Small tables with named rows and columns. After each table, cells are looked up by row and column.

Mizise
fields: Guz, Vod, Sovo, Susig, Zek, Dukuvo, Segod
Boz: [86, 185, 142, 177, 54, 53, 133]
Pota: [201, 134, 156, 114, 101, 61, 131]
Kesila: [130, 106, 97, 135, 123, 110, 118]
Tar: [78, 133, 148, 141, 90, 78, 67]
Lat: [140, 3, 213, 28, 66, 52, 126]
Paguga: [115, 161, 89, 112, 72, 58, 91]
Nasi: [132, 132, 102, 156, 129, 108, 116]
Refos: [73, 118, 105, 123, 147, 142, 73]

What is the Segod of Kesila in Mizise?
118
What is the Segod of Lat in Mizise?
126
What is the Zek of Kesila in Mizise?
123
What is the Guz of Boz in Mizise?
86
What is the Zek of Tar in Mizise?
90
What is the Dukuvo of Nasi in Mizise?
108
What is the Vod of Boz in Mizise?
185
What is the Sovo of Pota in Mizise?
156
What is the Vod of Tar in Mizise?
133
What is the Sovo of Kesila in Mizise?
97
Which row has the largest Zek? Refos

Kig:
cols = Giziru, Giz, Rin, Neb
Lor: [480, 509, 524, 465]
Namup: [490, 219, 357, 494]
Vafita: [490, 510, 479, 472]
Dusuneb: [485, 544, 433, 490]
Gededef: [490, 472, 411, 495]
Sok: [487, 521, 339, 476]
Zirer: [490, 508, 430, 470]
Vib: [508, 439, 300, 489]
Geb: [496, 474, 385, 445]
Mareson: [492, 762, 346, 483]

Neb of Vafita = 472
Giziru of Lor = 480
Neb of Dusuneb = 490
Rin of Dusuneb = 433
Giz of Geb = 474
Giziru of Gededef = 490
Which row has the largest Rin? Lor

Bufa.tsv
	Ropu	Tor	Vot	Kedofo	Dakopi	Fom	Vuza	Ribimag	Tudi
Zimebi	1540	-1188	1997	5161	-341	6239	1805	2447	576
Tagalad	-688	847	-657	3168	793	-2986	-2543	1103	2063
Bur	-481	-2225	-1025	90	2001	5673	1852	752	3205
Lozog	-1765	3652	2777	3783	-83	-1119	2859	5258	1252
Fadir	2652	2069	1338	670	543	-2320	76	1037	-72
Napo	-742	-6117	4889	7320	3141	-809	-39	894	3785

What is the Ribimag of Napo in Bufa?
894
What is the Fom of Napo in Bufa?
-809
What is the Ropu of Fadir in Bufa?
2652
What is the Dakopi of Napo in Bufa?
3141
What is the Ribimag of Lozog in Bufa?
5258
What is the Kedofo of Zimebi in Bufa?
5161
What is the Fom of Lozog in Bufa?
-1119
What is the Ribimag of Bur in Bufa?
752
What is the Ribimag of Tagalad in Bufa?
1103
What is the Dakopi of Zimebi in Bufa?
-341
What is the Vuza of Bur in Bufa?
1852
What is the Ribimag of Zimebi in Bufa?
2447
What is the Vuza of Zimebi in Bufa?
1805
What is the Vuza of Tagalad in Bufa?
-2543
Which row has the largest Ropu? Fadir

Pava =
          Miko    Bok
Sem      93.12  64.95
Val      89.47  27.46
Divoz    75.08  10.97
Zudazib  61.58  75.37
Pekubav  24.25  40.58
Zuk      69.36  49.62
Dupumag  58.51  19.85

What is the Miko of Pekubav in Pava? 24.25
What is the Miko of Dupumag in Pava? 58.51
What is the Bok of Sem in Pava? 64.95
What is the Miko of Zudazib in Pava? 61.58
What is the Miko of Sem in Pava? 93.12
What is the Bok of Divoz in Pava? 10.97
What is the Miko of Val in Pava? 89.47
What is the Bok of Zuk in Pava? 49.62
What is the Bok of Dupumag in Pava? 19.85
What is the Miko of Zuk in Pava? 69.36

Parepe =
          Kimo  Bonut   Kire  Lekef  Musup   Diba  Gevukim   Bedo   Bulo
Gab      -0.74   0.64  -0.29   0.79  -6.33   1.43     6.41  -0.25   0.57
Mubeti    0.39  -2.92   0.46  -1.42  -3.17  -0.58    -0.09  -0.16   0.23
Kel       0.14  -0.49  -2.06   1.84  -4.67  -1.99    -0.74  -0.95  -0.80
Dufosib   0.42  -0.33  -0.54  -1.17   2.11  -0.86     3.27   0.03  -0.01
Nub      -0.28  -1.22   1.08   0.13  -4.79  -0.16     1.63   0.40  -1.90
Ket       0.28  -0.34  -0.21   2.47   7.96  -2.00    -3.53  -0.32   0.09
Pes      -1.10  -0.14  -0.22  -0.77  -3.66  -0.09    -4.99  -1.28  -0.51
Vili      0.89   0.45   0.33  -1.65  -4.36   1.81    -2.09   0.02   1.44
Pezoz     0.04   1.94   1.26  -1.61   0.74  -2.24     1.95  -2.07   0.44
Fesuk    -1.17   0.13   0.35   1.11  -5.21  -0.34     1.71  -2.63  -0.92
Vom       0.22   3.74   1.21   0.86   0.95  -0.59    -2.01  -0.48  -1.30

Bonut of Mubeti = -2.92
Diba of Fesuk = -0.34
Gevukim of Dufosib = 3.27
Bedo of Vili = 0.02
Bedo of Nub = 0.40
Kire of Nub = 1.08
Kire of Dufosib = -0.54
Gevukim of Ket = -3.53
Bonut of Vili = 0.45
Kimo of Nub = -0.28
Bonut of Dufosib = -0.33
Row with the largest Bulo: Vili

